128 stands for zero in the data rows.
Each row has a hidden score. How much does it go up from the first row of each pair to the second? 10 means little or no change, 20 a big rise and 0 a big fall. The score is a weighted sum of the row's numbers plus the product of two more (or one squared), each taken from its middle value.
[ 96 126  79 162  81  87 112 128 165 153]
[106 113 136 131 110 118 100 116 157 133] ~ 10
[145 119 130 135 138  91 129 140 143 106]
[ 89 127 174 109 100 147  73  76 105 124] ~ 11
[112 183 145 100  88  86 123 141 153 130]
[160 141  94 137 157 128 166 155 127 107] ~ 6
[181 137 208  44 156 122 171 147 100 110]
[ 91 169 137 130 100 128 118 123 129 134] ~ 19
[164 142 133 115 172 196 168 132  89  98]
[135  88  88 155 152 114 125 128 162 113] ~ 5
[123 118 162  79 108  98 129 157 149 170]
[ 76 153  71 174  71 112  75  83 153 114] ~ 10
[ 72 103 124 173 117 185 101  99 121 158]
[122 126 142 109 106  89 112 136 159 142] ~ 8
[ 99 162 142 154 101 156 100 106  86 123]
[153 102 161 106 165 156 151 135 114 131] ~ 9
[120 162 106 137  90  63 131 149 142 128]
[108 156 143  86  85 110 109 111 126 140] ~ 6
[118 146 135 118  74  79 100 119 143 126]
[178 159 129 122 167 162 159 132  84  71] ~ 14
[ 92 122 149 151 117 159 109 114  99 144]
[ 75 103  95 147  98 149  91  96 146 163] ~ 7
[105 135 159 116 118 137 121 149 124 166]
[109 132 181 101 111 143  91 103 110 111] ~ 3
[184 178 204  68 144 104 157 113  77  65]
[143 125 178  93 139 114 122 127 118 108] ~ 9
[100 136 145 154 109 136 121 128 122 150]
[ 97 124 117 100  95 103 120 129 157 171] ~ 2
[115 140 197  72  93 120 104 115 115 139]
[127 130 196  69 105  99 124 140 121 153] ~ 11
[161 135  81 169 161 179 149 111 114  90]
[107 113 151 136 115 142  87  97 113 117] ~ 8
[117 106 185  74 133 137 115 143 105 156]
[152 157 144 113 141 142 142 128  70  97] ~ 9
[166 201 118 135 110  89 129 115  81  54]
[121 129 156 130 130 160 113 125  72 136] ~ 16
[114 148 121 115 104  86 142 179 175 161]
[164 112 134 127 180 169 155 120 112 117] ~ 9
[127 162 186  78 117 128 141 142  79 126]
[126  77 140 120 147 127 127 136 136 150] ~ 7
[196 184 176  60 165 151 187 150  78  87]
[136 149 172  90 125 118 149 163 101 152] ~ 13
[ 88 114 113 138  87 120  94 105 149 151]
[108 144 143 145 110 138 114 118  95 133] ~ 14
[166  89 105 141 162 108 162 161 162 135]
[116 143 140 120  96  98 142 158 142 157] ~ 14
[161  92  96 163 170 151 160 120 130 121]
[121 131 129 138 140 136 126 133 105 136] ~ 16
[ 80 102 106 154  94 133  82 101 142 160]
[ 85 116 146 113 134 151 142 155 156 195] ~ 18
[ 82  81  97 169 113 152  82 102 167 146]
[180 127  64 173 166 112 180 152 168 106] ~ 10
[ 91 102 116 141 108 119 101 111 163 159]
[174 132 109 151 168 147 168 127 120  98] ~ 9
[ 91 128  75 153  77  93  96 102 162 133]
[ 93  77  75 194 120 133  85 107 174 149] ~ 14
[109 135 148  94  91 107 117 136 142 168]
[154 137 166 116 177 214 150 112  68  90] ~ 13
[121  79 115 123 138 103 115 176 187 181]
[131 171 163 118 122 130 114 115  80 124] ~ 14
[130 133 113 157 132 130 134 132 110 112]
[126 156 131 145 111 118 121 116  98 123] ~ 13
[ 90 154 143 111 106 134 111 124 140 151]
[140  98 157  86 162 124 162 169 135 155] ~ 3
[124 165 149 127 142 165 119 103  61 103]
[ 95 101 128 139 106 124  95 118 148 157] ~ 5
[115 145 174 107 109 140 135 137  97 150]
[160 103 191  65 177 176 174 131  85 150] ~ 7
[136  92 101 168 144 128 112 118 149 103]
[133  97 143 108 139 121 133 160 159 154] ~ 13
[112 102 190  80 139 153 116 128 113 147]
[100  96 109 142 111 116 111 133 162 171] ~ 9
[149 182 133 126 114 118 109 104  68  67]
[179 194 114 138 133  95 143 113  86  25] ~ 7
[123 178 136 144  89 105 116 124 116 115]
[113 136 177 110 103 126  94 103 118 119] ~ 8
[ 62  96 148 114 125 189 111 132 137 202]
[107 144 113 122  75  68 108 125 157 144] ~ 3
[144 115  78 192 176 175 155 109 117  93]
[182 128  96 141 163 135 192 161 152 117] ~ 6
[ 82  94 116 109 111 144 121 145 167 206]
[105 130 130 127  87 114  93 107 141 145] ~ 10
[ 91 147 172 101 112 155 114 125 115 160]
[146 148 144  95 144 136 138 138  91 113] ~ 6
[162 136 138 105 173 152 173 164  77 130]
[137 134 124 124 169 183 150 127  82 102] ~ 10
[ 90 102 181  73 117 165 107 126 125 189]
[105  82  96 167 124 121 110 135 180 141] ~ 6
[ 95  94 148 119 131 159 105 121 130 157]
[141  90 116 140 150 102 140 156 177 134] ~ 7
[163 129 151 105 165 163 143 102  82  97]
[ 89  99 126 121  95 158 111 129 158 192] ~ 9
[ 99 120 118 122  85  96 114 131 168 162]
[120 117 164  86 131 117 119 143 141 153] ~ 14
[118  79  64 204 119  70 117 145 224 150]
[133 123  77 158 135 126 144 152 132 139] ~ 9
[151 156 100 155 105  42 108 112 147  57]
[134  94 144 118 146 140 114 130 133 115] ~ 12
[138 144 145 116 113  60 108 128 140  98]
[152 128 138 104 177 204 166 130  90 114] ~ 12
[104 100 130 158 126 150  87  92 142 120]
[110 104 101 151  89  91 115 142 199 161] ~ 8
[142 102 133 145 150 111 132 131 127 117]
[132 165 168 105  97  98 143 153 112 144] ~ 12
[138 134 186  76 134 118 122 132 109 123]
[125 123 162 117 139 146 102  97  98 103] ~ 10
[121 183 125 153  80  89 115 120 125 103]
[ 92 100 168  87  96 159 103 118 136 190] ~ 9
[168 116 122 120 148  88 148 145 134 101]
[148  75  79 163 198 192 184 160 153 152] ~ 16
[165 137  85 168 163 147 161 128 126  86]
[140 139 196  95 126 120 110 109 100  89] ~ 9
[137 112 108 142 140 132 143 169 126 168]
[146 143  99 144 134  98 136 154 123 131] ~ 9
[112 168 146 110  70  93  89  85 121 108]
[105  96 118 128 105 103 121 152 183 183] ~ 11
[144 107 176  87 162 170 137 119 101 128]
[ 84  96  82 184  97 121  78 101 159 138] ~ 7
[153  97 130 139 170 164 149 118 124 132]
[190 184 192  36 160 123 191 169  78  90] ~ 7
[114 177 153 134  85 105 115 119 113 109]
[103 112 167 111 125 156 105 112  95 137] ~ 11
[124 181 160 120  85  89 116 118  99 105]
[162 166 144  78 147 132 156 143  93  83] ~ 7
[139 128 121 124 134 134 147 163 112 142]
[128 146 129 148 140 178 111  93  63  94] ~ 12
[168 162 115 127 156 131 160 137 101  66]
[159 101 105 165 168 168 149 114 113 113] ~ 11
[162 157 132 115 158 141 152 137  73  89]
[137 142 129 148 102  66 107 121 144  93] ~ 6
[154 150 128 112 125  87 156 161 107 130]
[ 73 119 155 105  95 165  91 100 122 172] ~ 12
[162 112  89 133 155 116 177 189 145 138]
[ 63 119 141 113  98 173  84  92 114 165] ~ 15
[105 144 150 127 106 141 121 116  96 134]
[103 151  96 140  97  97 106 127 180 139] ~ 12
[163 128 132 128 180 188 169 135  99  99]
[121 115  74 157  79  35 120 147 214 156] ~ 8
[ 79 123  75 200  90 115  76  84 160 125]
[197 113 169  86 154 140 184 148 107 129] ~ 4
[153  93  86 170 168 178 146 106 134 110]
[157 174 155  86 140 125 148 143  68  93] ~ 13
[132 145 128 139 133 127 129 130  93 123]
[104 168 134  93  99  98 114 142 139 138] ~ 9
[134 159 138 138 131 161 120 106  57  90]
[161 166 123 112 134 111 147 135  95  88] ~ 8
[169 116 121 125 170 145 178 139 124 121]
[ 63 125 108 148 102 158  74  84 133 149] ~ 16
[159 111 113 143 150  99 132 130 138 102]
[127 176 112 174  93  91 112 104 116  86] ~ 11
[166 101 130 120 174 163 172 138 118 146]
[116 128 182  63  97 119 119 138 131 168] ~ 8
[111 107  88 174  98  89  98 128 175 125]
[134 116 144 116 145 112 141 138 147 116] ~ 14
[ 78  97  85 140 105 143 107 121 172 183]
[ 85 171 172 110  86 140  84  82  74 111] ~ 13
[130 161 145 128 116  99 133 145 112 126]
[165 112 132 123 171 149 165 127 120 127] ~ 6
[ 83  76 121 150 115 143  95 119 149 181]
[160 114 185  48 186 197 184 140  84 144] ~ 6
[ 96 123 128 125 104 123  95 113 150 156]
[166 123 144 117 153 131 146 122 126 101] ~ 6
[133 110 114 151 128 116 111 114 139 102]
[173 147 175  46 164 140 188 175  81 129] ~ 11
[167 151 114 125 187 152 159 133  99  81]
[ 95 151 142  87  90  99 122 133 154 165] ~ 7
[109 159 143 130  94 111 115 125 108 129]
[114 161 138 145  90  97 124 138 135 137] ~ 12
[105 179 161  67  78  97 116 114 118 133]
[ 95 143 181  89  83 135  84 101 111 147] ~ 11
[169 144  98 130 162 121 176 165 126 112]
[116 147 110 157  77  79  84 101 157 105] ~ 6
[137 132 121 147 110  74 103 120 162  96]
[124  99 122 126 123 103 126 150 171 154] ~ 11
[ 90 142 141  96 106 127 118 135 153 181]
[146 207 129 137  88  57 111 113  81  61] ~ 5
[ 88  91 179  88 123 176 111 128 124 189]
[120 153 122 162 110 123 114 110  97 107] ~ 7
[123  98 106 141 109 108 116 137 140 120]
[105 123 174  84  93 129 108 125 137 159] ~ 15
[135  97  96 183 145 120 114 115 164 109]
[ 86 140 169 108  85 140  79  92 109 137] ~ 11
[ 96 137 144 128 110 133 116 125 112 144]
[ 98 134  66 168  73  76 101 110 168 129] ~ 4
[123 114 117 142 133 129 130 151 112 163]
[109 135 133 140  93 115  78  90 135 130] ~ 7
[117  97 147 104 138 152 108 117 125 135]
[151 156  89 156 137 113 138 133 129  94] ~ 11
[153 121 151 107 162 112 139 152 130 126]
[136 155 120 135 104  73 142 162 131 136] ~ 9
[ 76 117  88 143 100 131 100 114 158 175]
[144 137 157 112 137 100 119 125 106  94] ~ 9
[167 170 141  97 146 138 152 137  74  81]
[185 181 116 149 140 107 148  83  90  30] ~ 7
[117 116 197  60 112 117 124 141 127 154]
[166 130 143 106 147  92 148 147 152  99] ~ 10
[118 110 157 101 111 106 121 145 175 162]
[ 58 141  92 174  88 161  64  67 135 116] ~ 11
[167 153 155  95 132  81 129 129 120  74]
[ 97 106 118 129  91 120 112 132 166 185] ~ 12
[141  83 166  89 164 137 148 148 130 149]
[132 130 140 109 108  77 119 129 141 124] ~ 10
[136 129 141 119 125 105 117 126 138 109]
[ 93  88 113 161 109 144  96 111 154 159] ~ 10
[139 177 164 111  96 100 124 133  90 111]
[ 81 114 148 125  89 143  77  87 110 157] ~ 11
[ 92  77 120 135 110 137 113 135 147 189]
[184 167 126 141 156 122 161 120 125  87] ~ 14
[161 170 170  90 173 183 168 119  66  96]
[179 161 111 132 157 128 174 135 132  72] ~ 3
[147  86 161 101 186 212 166 129  92 158]
[142 160 110 150 107  76 139 147 131 126] ~ 10
[189 177 131 105 159 110 190 167 114  87]
[146 100 120 118 145  94 145 164 159 130] ~ 7
[186 141 100 114 149 104 197 172 142 102]
[186 170 114 124 169 129 186 156 114  86] ~ 19
[116 116 102 120  96  68 134 161 171 179]
[ 86 140 117 130 106 122 118 131 151 151] ~ 16
